These are runs of 8 systems, one row a step. Runs of the same system follow the same rule from any start.
path 1, numoz, 9 rows:
[[-25   2 -12 -18  23  28 -11  39 -29  -7   7   6   1 -19  17  -5  18  12]
 [ 24 -16  -5   0  25  23  -4  22 -11  -3  29  11  14 -16  37  16  -6  26]
 [ -5   8  15  13  36   4  23  13 -28 -10  -1  14  24 -11  49  16  -6 -13]
 [ 15  33   6  14  25 -17  -1   9 -15 -25   9  -3  31 -35  20  -3  26   8]
 [ 16   6   8  34  25 -19  30 -23 -11   1  11   9  14 -38   8   7 -12  28]
 [  7  18   1  22   3  -8  34 -41 -10   7   3   9  16 -39  12   1  16 -38]
 [  3   4 -17  12  -9 -24  -4 -31  -8 -20 -13  24  20 -47 -22 -13   9  -3]
 [ -7 -23  -4  10 -31 -16  16 -34 -13  17  12  22  -8 -35 -19  28  12   5]
 [  0   9  -4 -23 -29   3 -14 -35   6   9 -10  36   1 -24  -2  25  -3 -36]]
path 2, bulud, 9 rows:
[[-14 -26 -22   9 -12   5  27   3   3  -7 -15  -6  -2  21  28 -41  16 -34]
 [ 13 -25 -16  13 -24 -38 -18  14   4 -38 -10  -5  18   9  -9 -13  27  -6]
 [ 14  -3  27  10  -9 -24 -11   5   3  -3  13 -25   8  31 -20  43  15 -14]
 [  3  55  29 -12  15  13 -10   0  13   0  -6 -27   3  37  -5  -1  -6  -3]
 [-15  10  -6  -3   3  17   6  -4   4   7  -5 -20 -21  20 -37 -41 -14  44]
 [  9 -46 -23  11 -18  25  29 -13  13  16  17 -14 -18  23   5 -30   1  -3]
 [ -3 -31 -17   9 -10 -15   4  14   6 -25 -25   3  11  27  23 -23   5 -41]
 [  3   2   2  10 -22 -41 -18   9  -5 -30  -6 -17  14   9 -24   9  41 -11]
 [ 28  17  27  -4  -2  -4 -23   3  17   2  15 -27   4  37 -19  33  -2   5]]
path 3, Dob, 9 rows:
[[ -7  15   1   9 -11 -16  -3   8 -15 -28  -1 -30  15  17 -19 -16  48 -19]
 [ 39 -11   5   8 -12  -9 -22  -2  25  -9  17 -20   6  31 -26  11 -12  32]
 [-18   7  22  13 -16 -12  35 -20   9  12 -18 -17 -12  47  -4  -1  -5 -16]
 [ 18  28 -18 -12 -25   7 -11 -19  30  -3   4 -16  -6   0 -11 -50  18   4]
 [-13 -49 -15  19  -8 -19  10  16   5   9  -8 -12 -27  14 -29 -20  -9  32]
 [ 11 -24 -14   5 -26   6   6  -5   7  -7   7 -19   8  27   7 -11  29 -55]
 [  2   7  -4 -16  -7  -7 -45  14  11 -25 -24  -8   5  31 -40 -16 -13  12]
 [-14  -5  18   1 -24  -7  11   6   0  21  20 -35 -26  31 -18  22  32   9]
 [ 25   4  -4 -12 -15  26  -4 -10  40  10   3 -12 -11  43  17 -22 -20  -3]]
path 4, bulud, 9 rows:
[[ 19  21   1  15  12   3  28 -27  28  35   9 -16 -19 -15   7 -24  -8  -6]
 [  5 -23 -26  14  28   3  -2  -4   6   0 -25   5   0 -13 -24 -43 -30 -21]
 [ -5 -29 -19   6 -23  12   3 -26 -25  -6   7   3  15 -11 -31  -1  23 -43]
 [ 11  -1   2 -26 -34   7 -35 -11   6 -25  -9  20  25  27   5  27  -2 -25]
 [-36  27  24 -26 -25 -18 -11   4   8   9 -22   3 -21  17  -9  25   9   9]
 [ 14  20  -1 -19  -8   2 -16  12  41  30  12 -15 -36  -7   5 -13  10  26]
 [ -9 -32 -14   4  36  13   2  38   5  30  -4 -12 -32  -1  -2 -20 -21   1]
 [ -5 -19 -26   6  12  24   8  20 -26 -11  16 -12  11 -13   6 -27  37 -26]
 [  8 -28  -7   0  -3   6 -20  21 -25 -45   6   9  35  22   4  18   2  14]]
path 5, zug:
[[  0 -24 -15  15  30   2   2   1   7   8 -20  12 -12 -12 -25 -30 -48  21]
 [-10 -21  -8  19 -20  11  38 -17 -24  -4  14 -17   7  12  -2 -10  38 -30]
 [ 40 -13  -9   0   6   6 -24   4   9 -30   6  17  34   2  22   7 -19   8]
 [-27  11  21   2 -28 -48   6  -2  -1 -16 -27  10   0  16   4  24  15  -2]
 [ 33  45  14 -16   0  13 -18 -11  26  18  24 -16  -4 -10   3   7   9  13]
 [-24 -11  -8   0  11 -15  -1  -3  11  18 -37  12 -29  -8 -34 -20 -34   6]
 [  1  -9 -14   0 -15  38  16 -14 -13  15  30 -24  -4   4 -11 -15  35 -36]
 [ 16 -38 -20  -6  12  11 -27  19   0 -23 -12  26  18   4   6   0 -36  -1]
 [-28   5  16  -5 -26 -17  12   9 -19 -17  -4   0   8  23  19  27  39 -18]]
path 6, numoz (9 x 18):
[[  7 -28   1   8   0 -19  -6   0  31  29 -11  -7 -32  11 -31   7 -34  18]
 [-13   1   4 -11  -3  25  -1  -5   2  24  -3 -23 -17  28 -25   2   6 -55]
 [  0  -1 -14 -21 -10  21 -39   7   2 -25 -12  -7   6  32 -39 -28 -12  16]
 [-18 -31   6  -3 -25  19  21  10  -3  10  15 -10 -22  49   5   8   1  38]
 [ 17  10   2 -20 -14   9 -14  13  34  -4  -7  -5  -3  40  45  -6  -1 -21]
 [-17   2   4   5  25 -28 -12  51   8 -11 -28 -17 -16  16  -1 -20  -6  24]
 [ 30  -9   7  16  18   6   5  19  14  24  36 -46 -10  16  -9   4  10   3]
 [ 13   7   6  16  31  15   6 -10  -1 -14 -16 -12  23  37  -4 -16 -38 -24]
 [-10   8   0  16 -10  -6  18   0 -20 -30   0 -31  13  25 -17 -28  37   8]]
path 7, lizi (9 x 18):
[[  3 -33   0  -5   2  24   6  20  11   7  -1   1  -6  46  39   8 -23 -20]
 [-15  24   2 -11  -4 -26 -16  28   2 -30 -29  -4  10  16  24 -18  26 -26]
 [ 14  -9  13  21   7 -34  -5  31   3 -13  14 -30  -1  14 -10   5  13  47]
 [  9   8  27  21  25   3  32  -8   8  18  -2 -15  -1  37  15  12 -31  -9]
 [ -6  42  -5   6   5   4  15 -17   2 -21 -21 -15  13   7  -1 -52  11 -15]
 [  7 -40 -19  22 -24 -10  13 -10   3 -15  11 -12   0  15 -25 -29   5  40]
 [ 19 -28   2   7 -30   0  15 -24  25  14   3  -3  -5  38  15  14  -9 -38]
 [ 11  35  -3 -11 -19 -31 -30  -9  29 -17 -32   0   4  -1 -11 -20  15 -31]
 [  3  -7   2   4  -9 -22 -16   4  10  11   5 -22 -23   1 -56   4   3  36]]
path 8, gurur, 9 rows:
[[ 33  22   6   9  31   6  -5   1  21  24   9 -20   2 -12   7  -3  -2 -43]
 [-12  12   5   2  24  18 -12  -8 -37 -15 -13  -5  24  11 -48   8 -12 -27]
 [  4  -8  -9 -19 -38  43  -3 -22 -18  -9  35   3  14  16  -7  14  23  11]
 [ -6 -33  -8 -13 -16  11   3   2  13  -2 -12  36  -7  21  28   3 -40  31]
 [-30  13  -2 -15 -14 -33  -2  22  14   5 -26  14 -24 -21  28 -13  24   4]
 [ 28   6  -1  13  37 -20 -15  28  19  17  12 -15 -10 -39   4  -1   4   7]
 [-10   8  21  23  40   6  23  -1 -30  12   0 -18  10   2 -12  21  -4 -40]
 [  8  30  -2  -8   0  43  -3 -22 -25 -28  17 -13  36  20  -7 -16  11  -2]
 [ -9 -38  -8   6 -24   6   8 -15 -20 -20   5  20   9  17 -16   8 -18  45]]
path 9, pufo, 9 rows:
[[ 16 -29  -3  20   9  24  14  13 -16  -4  37 -37  11  28  -8  -6  18   5]
 [  8  -6  17  11   2  12  18  -5 -11 -22  -1   0  30  53  31  20 -20  -6]
 [ -1  42  21  -1 -30 -12   8 -24   3 -26  -7 -14  17  36   2  -2  18  12]
 [ 31  15   2   8 -11 -17   7 -21  45   6  -1 -10 -11  13   6 -26 -15  32]
 [ -7  -2  -4  18   8 -10  26 -18  22  25 -20 -15 -24  11 -16 -34 -16 -31]
 [ 21 -17 -24   7  -3   6 -20  -4   7 -11  -1 -20  10  13 -36 -31  10 -43]
 [  4 -52  -3   5 -20   1 -13   2  -1  -7   2  -1   3  43 -33  22 -19   3]
 [ -7   8  15 -30 -36  17 -12  -8  10  10   2  -2  -7  44   7  35   8 -22]
 [ -7  27   4 -33 -17 -10 -36  18  30 -15 -29   9 -11  24   7 -11 -10  20]]
path 10, pufo:
[[ -2   8   1 -32 -21  27  -4  15  15   0   6   5 -10  33  41  -4  -4  32]
 [-31  14   4  -4   1 -18  17  29  13  -3 -24 -10 -22  17  31 -32  11  17]
 [ 15   8  -3  18  21 -15   4  32  13   1   9 -40  -8   0   6 -33  30   3]
 [ 15 -15  11  34  45  -1  16  16  -9  -2   6 -29  12  25  -9  -1 -22  -1]
 [  6  15  15  12   6  30  16 -26 -29 -18  15 -23  31  37 -18   8  -1 -15]
 [ 19   8   1  -1 -28  13   3 -36   6 -28   3   7  28  37   5 -10 -20  26]
 [ -9   2   4   4 -45 -19  30 -35  26   9 -13   2 -17  24   8 -18   2  12]
 [ 21   2 -11   3 -16 -28  -6  -7  49   8 -18 -11 -13   1  10 -32   8 -33]
 [  6 -23  -6  19  12 -32 -17  15  16   5 -21 -19 -13   9 -45 -10  -8 -18]]
path 11, lizi, 9 rows:
[[-17 -11 -14   1 -17 -26  15   0  18  -6 -22  15 -20  -2  12 -37  -9  45]
 [  4 -39  -9  17 -13 -11  29   7  16  29  16 -17 -27   2  15  -4  27 -25]
 [ 28  -6 -11  15  21 -22 -21   8  18 -13 -19  -2  18  -7  -5 -13 -12 -49]
 [-10   9  11   7  -3 -11 -15  -5 -25 -19  -5 -19  14  17 -60  14  13  -5]
 [ 27  17  12 -16  -4  37 -14 -18  15   6  22 -13   3  35 -11   7 -22  30]
 [-32  17   1 -22 -21   9  12 -16  13   5 -36  21 -20  18  13 -20 -20  11]
 [ -5 -14 -21  -8 -22  -5   1  19  22  14   9 -14 -32 -12  11 -35  40  10]
 [ 14 -53 -12  19  20 -23  -6  33  14  11 -13   4 -12  -2   3   1 -21 -17]
 [ -4  15  14   4  18  -1 -12  14 -17  -7  -6 -24  15  18 -17  19  20 -53]]
path 12, Dob, 9 rows:
[[  2  18  11   6 -22 -28   4   1  -4  -6  22 -19  -5 -12 -12   9  47  37]
 [ 34 -26   3  17  -6 -12  13 -15  39  18   2   2 -10  18  21   5 -34   3]
 [-26  28  -3   7   7 -12  16 -11  -1  -5 -36  -6  -1  -3  -9 -40   8 -39]
 [ 22 -11 -21   1  -6   5 -25   0   1   0  26 -14   0 -28 -45 -16  18  24]
 [ -8 -56   2  15 -13   5  18  -7  -8   9  -3   9  -5  38  -8  24 -27 -10]
 [ -7  35  -2 -29 -31  12 -16 -18   4 -19 -14   3  13  16   9 -12  27 -39]
 [ -5   2   1 -15  -9 -18 -30  26  16   6  -3  -3 -26  -4 -24   1  -3  59]
 [ -1 -28   6  11  -2   4  31  13  14  36  14 -17 -26  20  32  14   9 -27]
 [  8  26 -15 -16  21  26 -24   9  13 -17 -23  -4  12  11   2 -46 -17 -27]]
path 13, zug (9 x 18):
[[-32  -6  -5  10  28 -12  11  28  -1  10 -29  -7 -29   1 -12 -35 -19  20]
 [  9 -19  -9  20   8  22  26   8 -17  10  38 -34  -1   3  -6 -20  32   6]
 [ 20 -37  -4  29  31  -8   4  15  -7 -23  -5   9  24  12   9   1 -36  12]
 [ -5  19  20  17 -16 -25  26 -13 -14 -30  -3 -14  26  29  12   6  30   0]
 [ 39  20  12   0  -5 -10 -15 -15  33  -8  11   1   9   5   5   3 -17  46]
 [-13   2  10  14 -18 -39  23 -25  28  21 -26  -5 -27   8 -16 -10  -9  -3]
 [ 34   9 -17   0  -9  17  -9 -22  23  12  19 -24  -2  -8 -21 -35  17 -26]
 [  0 -50 -23   3 -14 -12 -22   1   4 -12 -21  15   0   9 -37  -6 -20 -16]
 [  4  -2   8 -12 -29  15  -8  -3  -6  -5  16 -12  15  32   4  34  30 -47]]
path 14, povud, 9 rows:
[[ -6 -35 -13 -16 -21  14 -33  17  -8 -24  -5  -2  10  45 -26   8   2 -11]
 [ -8 -16  24 -10 -18  -7  -5  22   9  11   5 -10 -14  50   7  44   0  11]
 [ -3  28  17 -18   4 -10 -10  32  37  13 -12 -13 -27  20  33  -4   0  11]
 [ -5   4  -8   9  33 -10  -2  31  15  14 -13 -20 -29  -9 -16 -40 -13  30]
 [  6 -24 -17  25  28  25  26  10 -10  12  18 -33  -5  10 -12 -36   5  -8]
 [  0 -17  -9  11   9  18   9   4 -20 -36 -11 -10  34  44   2 -20  -7 -26]
 [ -8  -5  14   6 -22 -23  -8  14 -13 -40  -5 -13  20  44 -11  16  20  14]
 [ 28  11  25   8 -18 -33  -2   3  33  -1   9 -16  -2  33  16  23   4  25]
 [  5  33  14   9   6 -36  12  -8  42  15 -23 -15 -21   1   7 -24  -5   0]]
path 15, gurur:
[[-15  33  19 -25 -20  -1 -22 -15   4 -14 -23  14   5  26 -18  14 -18  28]
 [-10  -2  -5 -16 -24   5  -1  -2  18  34  13  -4 -42  -9 -19  -1   6  45]
 [ -8 -29 -19   1  21  14  13  21  18  37  -9  -5 -38  -3   7 -29 -19 -16]
 [-10  -4 -19   0  19  -4 -16  33 -13 -16 -15 -12  11 -10  -4 -23  28 -45]
 [ 32 -16   3  10   4  -2 -20  15 -17 -25  27 -10  33   5  -2  33  19  -5]
 [ -4  10  32  -3  -6   9  13 -11 -11  -8   1  10  17  42  24  46 -20   9]
 [-19  44  11 -24 -11   7  -3  -6   7  -3 -13   2 -13  15   1 -17  -7  51]
 [-10 -23 -13  14   3 -13  15  11   8  27   5 -11 -39 -22 -23 -23   0  44]
 [  2 -23 -15  21  17  -2  27  12  10  18  -2 -19 -15  -1  21 -32  10 -42]]
path 16, povud, 9 rows:
[[-42   1  -5 -27   0  19  -2  25  -9  32  -5  -1 -39 -10  -5   0  15  -3]
 [  5 -22 -19 -18  23  43 -19  34   0   9  14   6  -7   0  18  -9 -16  16]
 [-40 -15   6   5  32  18  25  29 -37   4  -6   3  -5  10  15   7 -12  10]
 [  3   8  -3  -4  14  14  -6  36 -18 -26  17  -8  21   6  37  -6  28  21]
 [  0   4  19  25  33 -19  17  11 -18 -22  -4   2  20   6  13  12 -25  45]
 [  8  33  12  22   2 -20  31  -7  -8 -11  14 -18  15 -10  22 -10  40  11]
 [ 35  13  -2  25  13 -24   3 -25  12 -28  -8   4  31 -12   0 -24 -18  14]
 [  1   5   4  30 -19 -28  29 -42 -12  -5   0  -7  10 -15 -28  -4  21 -12]
 [ 40   4  -9  -2 -32  -5 -15 -38  23 -13   6   7  25   0  -3   0   7 -32]]

Which system made each of these runs?
path 17 (2 x 18):
[[ -1  19   1   3 -27 -36   8 -19   8 -37 -22  20  18   0  25 -15   8  20]
 [ 26  12   6   2 -32 -31  -1 -20  33  14  18  -1 -14 -24   6  12  23  23]]
 | zug
path 18, 2 rows:
[[ 14 -20  -8  14 -10  20  22 -40  -4  29  23 -12  -5 -11 -27   2   9 -38]
 [  9  -9 -19 -14  -9  35 -12 -25   3 -15 -15  19  22  18  -2 -17 -24 -39]]
 | gurur
path 19 (2 x 18):
[[-38   0  -1   8   5   5  27   0 -41  -4 -10   4   5 -11   1  -1  23 -39]
 [ 40   5 -14   1   2  20 -15  -5  -4 -30  26   3  36 -11  21 -11  11  16]]
 | gurur
path 20:
[[  8  21  -7 -34 -14  57 -22 -15  -2   6  23  -2   2   0 -10  -5   9   3]
 [-30 -41 -13 -15  -7   7   2  14   4  16 -25  31 -25   6  12   5 -33   0]]
 | zug
path 21:
[[ 17 -33   9   5  10 -26 -19  30  17  12  -1  11  -6   1  18  43 -21   1]
 [ -9  37  30  -4  35   1 -13  17 -13   9  -9 -14   6   3  -8  34   0 -33]]
 | numoz
path 22:
[[ -3  10  11 -12 -34  20   0 -19 -17 -28  16   2  24  37   0  17  14  29]
 [ -5  25  13 -16 -29  -9  12 -12  25  -2 -12  17  -9  19  45   1  -8  33]]
 | numoz
path 23, 2 rows:
[[  2   4   4  23   3 -12  18  -3  -5   7   6 -34   2   9 -12  -3  36 -49]
 [ 32  -1  -9  -4  15  15 -40   4  -1 -30   3  -1  28   9 -31  -7 -23  17]]
 | zug
path 24 (2 x 18):
[[ 29  27  17  -8  -1 -27 -29  22  28  -9  10  -9   4   2  23  19  13  28]
 [-13  13  25  14  45  -5  14  25  -6  26   1 -20 -22   3 -11  16 -21  22]]
 | bulud
path 25 (2 x 18):
[[ 12  29  18   1 -32 -19  22 -46  31  11  -6   9  -7   8  15   1 -10  15]
 [-21  15  -8  -1 -13 -27  10 -11  28  19 -32   4 -28 -18  -4 -38   9 -18]]
 | numoz
path 26, 2 rows:
[[ 15 -10  -8  14   3 -23   6  -8  24   2 -24   9   6  -3  22  -6  -9 -58]
 [ 15  37   6  -8  -4 -19 -37 -13   0 -23 -13   3  28 -12 -23  13  11 -32]]
 | gurur
path 27, 2 rows:
[[ -5 -42 -18  16 -36 -31  10   3  -1 -13   1  -7  -5   2  -7 -14  40  -9]
 [ 29 -25   7   3 -25 -32 -23  -7  29  -2  -2   8   4  15  -7  35 -12 -10]]
 | numoz
path 28, 2 rows:
[[-20 -13  -1  -9  15   5   7  34   7   3 -24  14 -15  20  53  -7 -20  -9]
 [-14   2 -13  11  -1 -31   5  24 -14 -15   3  -9  -3 -35   2 -22  48  18]]
 | bulud
path 29:
[[  3 -11  10   8 -10  31  31 -11 -24  -1  41 -14  15  25  20  22  16  20]
 [  7  15   3  -4  -8  -1   5 -10  11 -33 -19  22  23  27  40 -17 -24  22]]
 | Dob
path 30 (2 x 18):
[[ 37 -10  -2   4 -30 -13   2 -33  19   3  23  21  10 -23  18  21   1  20]
 [-12  13  12  -1   4 -14  14 -26  17  19 -34  32 -11 -11  13  12 -41 -19]]
 | gurur
path 31:
[[-28  -4  10 -22 -23  -2 -16  -4 -18  -6 -21  24   3  11  -8  40   1 -32]
 [ -1  39   9 -39 -32  -2 -28  -2  19   4   0   8 -11  -8   9  17  23  11]]
 | bulud
path 32 (2 x 18):
[[-10  13  -1 -25 -33  14   4 -19  11  -4   0  21 -12  12  15 -10 -10  53]
 [-13 -19  -8  -7 -27 -13  22   4  27  29  -1  13 -37 -13  39  -8  10   6]]
 | lizi
path 33 (2 x 18):
[[ 19 -30   0   6  -7 -18 -16  25  23 -16  -1  -7  -3  40   7   3 -20  43]
 [-16   4  20  22  11 -15  41   9  -6  19   6 -32 -13  17  12   2  26 -19]]
 | bulud
path 34:
[[  9 -18 -19  14 -14 -31 -10  -6  13  -4 -14  -7   1 -16 -24 -19  24 -50]
 [ 25 -38  -2  10  -5 -19 -31   4   9   3   7   0   4   4 -34  33 -12 -12]]
 | pufo
path 35:
[[ 40  13   9  14   9   7  -7   6   2 -17  32 -38  26  24  -1   2  21   2]
 [  5  10  22  20  11  -7  16 -13   0 -15 -12 -13  13  48 -16  -4 -35  33]]
 | Dob
path 36:
[[ 30  22   6 -17  19  36 -23   3  14   0  13   1  13  13  17   3 -30  27]
 [-49  -9   3   5  15  12  35   0 -28  14 -15   9 -21   0  -6  -8 -16  21]]
 | bulud
